In the rows, zero is written as 128.
A single turn carries every row of the set below to another of its rows. Some are shown first; where does it send the rows asked next?
kefa: [115 101 132 118 128 105 101 106 117 131 104 126 137  74 125 131 115 123
 145 143 142 113  97  92 139]
kepel: [ 98 129 122 121 112 129 125 121 119 125 130 149 140 121 137 138 127 145
 130 133 134 179 116 186  96]
Bot: [116 112  94 119 132 113 122 105 127 124 162 158 107 114 140 165 124 164
 143 131 116  90  96 165 106]
pidu: [124 135 134 171 103 155 137 124 119 133 139 129 144 133 120 134 100 135
  87 130 144 157 139 158 134]
tatup: [144 129 124 128 140 107 147 117 134 136 141 149 112 170 147 130 113 156
 139 145 146  78 116 161 118]
Dip: [119 142 124 143 114  81 109 116 112 140 128 138 140 156 125 144  99 133
 191 120 138 103 101 136 144]
nur: [109 123 123 113 135  95 116 117  99 123 100 132 150  90 118 149 120 148
 120 137 116 123 118 100 151]
lof: [117 137 135 121 122 121 134 123 110 125 149 130 150 122 131 142 136 127
 127 155 133 194 118 113 147]
giken: [111 110 121  98 132 127 132 101 114 126 150 135 142 130 115 169 149 150
 119 109  95 128 121 139 142]
Simu: [121 137 128 102 103 184 143 120 120 124 173 132 122 105 124 144  97 108
 153 132 151 139 100 118 104]
Fum: [117 126 121  90 127 150 142 121 118 129 169 136 133 118 106 158 118 122
 133 127 106 110  98 132  73]
lasav: [139 124 118 137 105 159 113 110 148 139 162 156 117 121 120 135 136 122
 130 144 126 133 107  88 172]
dagi: [120  73 151 131 152 108 107 113 144 137 169 146 130 103 117 132 125 130
 122 127 135 133 117 128 113]
rira: [118 115 116 141 118 120 134 111  94 133 146 102 149 136 118 174 114 131
 132 149 119 117  74 165 102]
Disu: [128 133 126 131 137 147 110 123 139 120 195 147 122 109 140 131 104 114
 122 117 135 111 135 111  86]
rez: [125 117 147 153  94 159 133 123 135 158 146 104 153 119 137 131 109 121
 142 133 174 120  81 142 110]
Risu: [144 159 132 143 102 141 118 162 114 140 150 135 148  76 121 134 110 103
 153 155 153  91 110 143 144]
koli: [127 132 129 128 126 117 108 133  97 122 140 121 146  80 116 145 122  98
 134 130 121  89 130 185 114]
mebi: [134 124 129 134 137 139 113 119 154 155 159 176 112  98 145 102 110 142
 130 139 175 126 111 153 110]
Tuv: [121 104 141 122  90 137  77 138 122 132 147 132 101 102 116 128  99 126
 168 147 163 120  95 150 104]
lem: [116 112 113 136 105  89 134 104 116  96 119 144 108 146 131 141  90 106
 156 146 139  99 128 139 158]
nezuv: [108 149 135 123 129 148 139 131 100 130 182 131 120 118 125 141 102 124
 127 109 128 166 138 133 100]
retu: [145 176 115 149  94 135 132 127 102 130 130 116 132  84 117 132 137  99
 145 140 116 114 136 142 140]
bedi: [120 153 100 119  83 152 130 113 140 134 143 140 131 116 166 140 138 141
 175 150 150 131  78 131 120]
rezuv: [138 134 130 128 119 109 121 111 132 121 101 171 157 142  96 120  77 132
 144 137 156 125 128 154 142]
Gos: [143 142 119 146 115 135 129 115 128 120 123 162 114 179 132 125  99 144
 122 149 142 132 137 172 137]
piret: [119 159 138 132  77 147 105 156 117 155 138 140 108 129 113 117 125 157
 135 120 134 143 141 137 140]
suti: [121 142 135 149  97 115 148 167 104 121 135 130 143  81 102 152 122 124
 128 139 111 115 145 159 127]
kunu: [136 121 143 146  99 137 130 114 157 136 121 138 122 163 152 104 112 134
 154 133 169 117 120 158 105]
goko: [129 127 131 146 114 107 133 116 118 132 126 132 127 174 128 145 105 161
 169 140 139 137 101 175 102]
lugu: [118 127 123 118 119 131  99 121 120 128 108 144 148  89 132 135 110 137
 123 132 142 107 120  87 177]
Vipuf: [128 126 123 105 113 128 104 123 130 106 139 145 117 109 125 127 115 168
 106 115 135  86 163 155 109]
kavi: [116 148  95 138 104 136 144 134 134 130 149 173  89 130 146 132 136 137
 105 158 117 137 131 139 148]
Ter: [149 127 124 159 151 125 135 101 132 144 164 132 131 120 128 130 105 147
  89 127 145  81 126 142 117]
dube: [107 128 138 129  84 104 121 127 146 121  99 141 167 154 137 121 114 115
 161 121 146 110 127 138 128]
nubom: [143 143  92 151 102 139 148 107 122 117 147 117 130 135 147 149 125 114
 108 174 127  92 100 116 136]
simiv: [135 129 111 136  91 127 145 119 134 102 127 138 116 171 157 147 108 137
 159 173 149 109 103 146 128]
poz: [151 132 128 155 111 128 122 121 125 122 146 129 132  55 102 138 105 126
 156 129 137  80 128 149 116]
zot: [103 118 131 132 112 120  96 120 100 145  99 130 132  97 114 133 119 116
 136 137 125 148 109 102 166]
Tadu: [134 163  99 122 117 156 122 132 124 120 178 154 130 131 116 150 117 114
 121 148 100 127 116 101 106]
mera: [134 138 134 121 126  85 164 114 130 144 110 152 116 141 121 103 105 124
 142 137 152  96 131 129 148]
nup: [135 111 132  94 130 146 118  91 138 119 162 129 156  97 148 145 124 134
 154 134 169 115  92 111 139]
Safu: [114 132 122  95 104  92 126 140  91 120 130 111 107 122 126 138 139 129
 141 169 116 130 111 147  91]
memer: [100 100 143 120 134 116  89 121 113 146 110 137 141  92 119 133 116 135
 122 106 129 109 122 118 157]
Belov: [163 174  96 101 111 126 110 115 113 112 144 141 113 107 131 127 115 153
 142 175 148  98 116 114 129]

kefa -> memer
rez -> Ter
Now these:
nup -> dagi
poz -> koli
bedi -> mebi
Belov -> Tuv
kunu -> tatup
dube -> mera
nezuv -> Tadu

A single turn carries every row of the set below to another of its rows. Some are shown first; where does it send the rows asked next?
zas: [ 78  94 126 119 133 131 137 169 148 119 192 158 166  93]
vuko: [123 147 124 140  96 119 120 139 100 104 155 148 129 128]
rop: [120  88 165 116 131 150 133 131 115 106 136 138 163  95]
Lofa: [ 94  97 144 159 137 137 146 115 164  81 157 133 132  95]
Kineg: [103 144 142 162 119 146 128 171 105 139 172 120 168 103]
dum: [ 69 110 135 119 130 162 116 134 163 136 186 160 115 117]
ponab: [120 137 127 137 101 130 121 133  89  95 175 132 139 132]
veb: [ 58 113 134 122 130 156  92 126 154 131 184 152 130 116]
gemi: [115 159 137 135 101 120 116 138 110  86 171 142 138 120]
nada: [113 136 112 154 121 143 114 173 106 142 158 128 162  98]
duvez: [ 87 116 128 119 130 117 129 166 160 132 186 140 177  89]
kas: [113 116 145 117 131 133 165 111 121 118 131 113 157 112]
tetib: [ 88 141 134 136 129 125 126 125 143 129 152 152 106 159]
bame: [ 88 118 133 159 128 171 147 100 139 109 150 114 118 105]
batip: [ 84 102 110 129 127 123 104 156 151 144 179 139 172  91]
gopa: [108 121 127 163 104 138 123 168  98 143 166 133 165  99]
moz: [ 98  79 158 160 148 144 124 145 137 126 123 142 157 104]
Govap: [ 98 123 128 123 125 126 167 106 127 120 124 118 152 114]
Pel: [ 99 134 127 137 139 112 129 125 144 112 164 136 116 166]
zepus: [ 81 109 137 127 153 169 120 146 158 126 190 150 114 131]
dilu: [ 83 121 150 114 139 167 100 139 161 129 194 145 127 115]
davo: [109 164 116 136 111 126 122 148 105  98 148 152 131 119]
nilu: [119  99 148 108 122 158 132 128 108 110 129 142 156  90]
puzor: [ 75  96 120 133 118 127 128 161 152 143 184 151 167  87]
dogik: [ 99  79 170 162 148 145 131 140 144 108 139 139 153 101]
kobop: [ 92  88 133 156 131 132 130 119 166  83 149 146 134  90]
rof: [ 84 147 151 142 139 115 117 129 150 124 159 138 126 160]
zege: [ 92 116 136 157 119 136 138 169  93 137 173 128 178 113]
gere: [100 122 140 146 132 162 162 101 137 104 153 107 125 106]
vipot: [ 63 152 135 139 132 127 118 126 137 120 151 155 118 151]

puzor -> gopa
gemi -> rof
moz -> nilu
Now these:
zepus -> zas
gere -> Lofa
vipot -> veb

A single turn carries every row of the set below to another of its rows. Some are shown first; where does it send the rows asked next?
zizu: [140 126  84 114 170 114 154 127 128 163 149 113 100 160 128 124 165 128
 126 121]
sasop: [142 184  82 128 166 112 131 128 130 146 132 130 123 144 130  88 142 134
 182 107]
tibuk: [125 122 137 146 133 171 145 163 140 135 128 157 124 125 131  99 156 140
 150 126]
pab: [134 108 122 108 131 117 117  90 118 111 163 127 153 147 134 133 167 116
 138 118]
Bage: [144 162 128 142 141 150 131 124 103 179 136 116 126 121 134  86 113 158
 164 124]
lotun: [133 164  93 145 150 145 112 119 142 161 122 145 101 149 132  72 138 157
 177 128]
zep: [130 154 132 164 142 166 124 122 117 146 132 115 103 124 124  77 114 160
 161 137]
legor: [133 141 167 150 141 150 118 139 117 148 119 118 112 141 130 109 105 171
 158 151]
mepo: [111 132 131 142 151 167 139 155 121 139 105 114  91 152 119 121 124 127
 136 137]
tobis: [172 133 141  93 162 143 137  99 107 117 163 106 137 150 143  99 120 148
 160 119]
rulir: [133 138 123 157 145 161 119 128 150 148 122 144 100 147 124  61 141 167
 158 137]
molud: [120 143 128 179 130 159 145 140 138 138 136 127  98 129 121 114 149 122
 137 147]
Gadi: [144 143 155 155 131 119 112 145 126 163 131 123 142 144 132 115 102 167
 137 148]
gefis: [140 127 112 126 166 132 106 109 145  90 173 123 127 188 138  89 147 153
 136 138]
Tobiz: [126 150 102 153 149 155 116 117 148 151 125 147  99 152 127  64 138 155
 176 142]
Rodu: [117 128 107 105 144 114 147 136 116 148 112 121 125 171 100  92 118 120
 160 173]
vogal: [135 126 131 150 143 135 102 149 156 139 119 152 125 175 123  94 126 172
 151 162]
tobeb: [139 165 136 125 159 106 150 137 109 177 143 112 151 131 146  98 131 139
 155 107]
Momud: [150 156 129 149 149  81 124 154 137 143 142 120 160 156 123 119 122 145
 129 134]
kizuz: [110 155 102 134 172  92 110 149 155 144 124 139 130 181 139  95 145 146
 145 122]
kaduf: [140 131 138 134 131 154 137 151 150 126  94 146 101 128 121 119 121 124
 163 129]
Zagi: [133 108 119  90 135 120 120  84 117 116 148 123 143 141 135 123 154 109
 146 103]
rogul: [116 125 118 103 125 108 143 132 138 138 114 150 143 135 114  75 117 116
 179 154]
Toka: [152 133 141 107 157  95 170 110 111 110 134  84 121 140 140 105 142 130
 144 148]
zenif: [134 109 130  88 136 125 129  85 120 115 150 110 137 143 139 129 156 114
 140 105]
Tava: [141 108 140 100 156  88 147 134 140  88 126 111 139 154 141  90 141 142
 131 140]
badep: [135 156 129 145 145 163 135 118 103 166 135 114 116 124 129  79 110 154
 172 138]
vovo: [135 121 103  97 141 130 123  79 122 105 151 108 122 152 129 126 162 112
 144 110]
Mok: [128 138 102 133 149  98 135 133 141 132 170 144 118 140 148 153 174 139
 157 134]
Tigu: [103 133 114 129 126 122 147 143 116 136 156 148 159 133 119  81 145 132
 175 168]
Ker: [133 112 101  94 144 121 117  80 120 114 142 116 127 160 124 123 158 106
 141 111]
Faseg: [134 148 122 113 168 129 121  69 140 118 154 112  94 163 157  90 136 131
 170 123]
deze: [130 140 117 151 146 124  92 150 155 146 118 150 121 178 129  99 128 174
 146 148]
vibu: [140 123  95 108 148  98 142 123 140 139 132 110 115 121 126 111 109 111
 127  96]
buriv: [141 107 125 103 130 119 120  94 132 100 159 119 145 151 131 134 163 120
 130 118]
vezas: [157 117 167 124 144 107 122  97 155 116 167 124 142 157 155 102 130 145
 134 136]
dadov: [110 119 111 108 148 104 124 151 130 115 157 138 145 117 151 129 128 139
 146 101]
gipo: [123 146 113 115 167 114 163 107 109 102 153 100 113 140 152  86 173 138
 164 141]
nafe: [101 142 119 141 134 108 150 124 116 153 146 124 127 158 114 103 145 120
 162 190]
zetu: [151 130 147 150 140 145 111 146 151 138 111 146 110 160 120  99 128 175
 157 155]
Puf: [120 110 114 105 141 122 117  86 136 107 156 119 127 164 138 124 175 117
 130 116]
tas: [125 109 112 110 140 115 115  84 123 117 155 120 133 167 131 132 172 112
 131 124]
mili: [143 136 165 150 133 133 122 138 123 156 126 122 135 142 129 112  96 162
 150 159]
Bop: [124 130 110 121 155  96 140 119 150  75 143 129 124 144 148  78 167 139
 158 139]

Ker -> tas
vibu -> zizu
Now these:
Gadi -> Bage
badep -> Tobiz
Tava -> Toka
buriv -> zenif
molud -> tibuk
zep -> rulir
kizuz -> Momud
nafe -> Tigu
vezas -> tobis

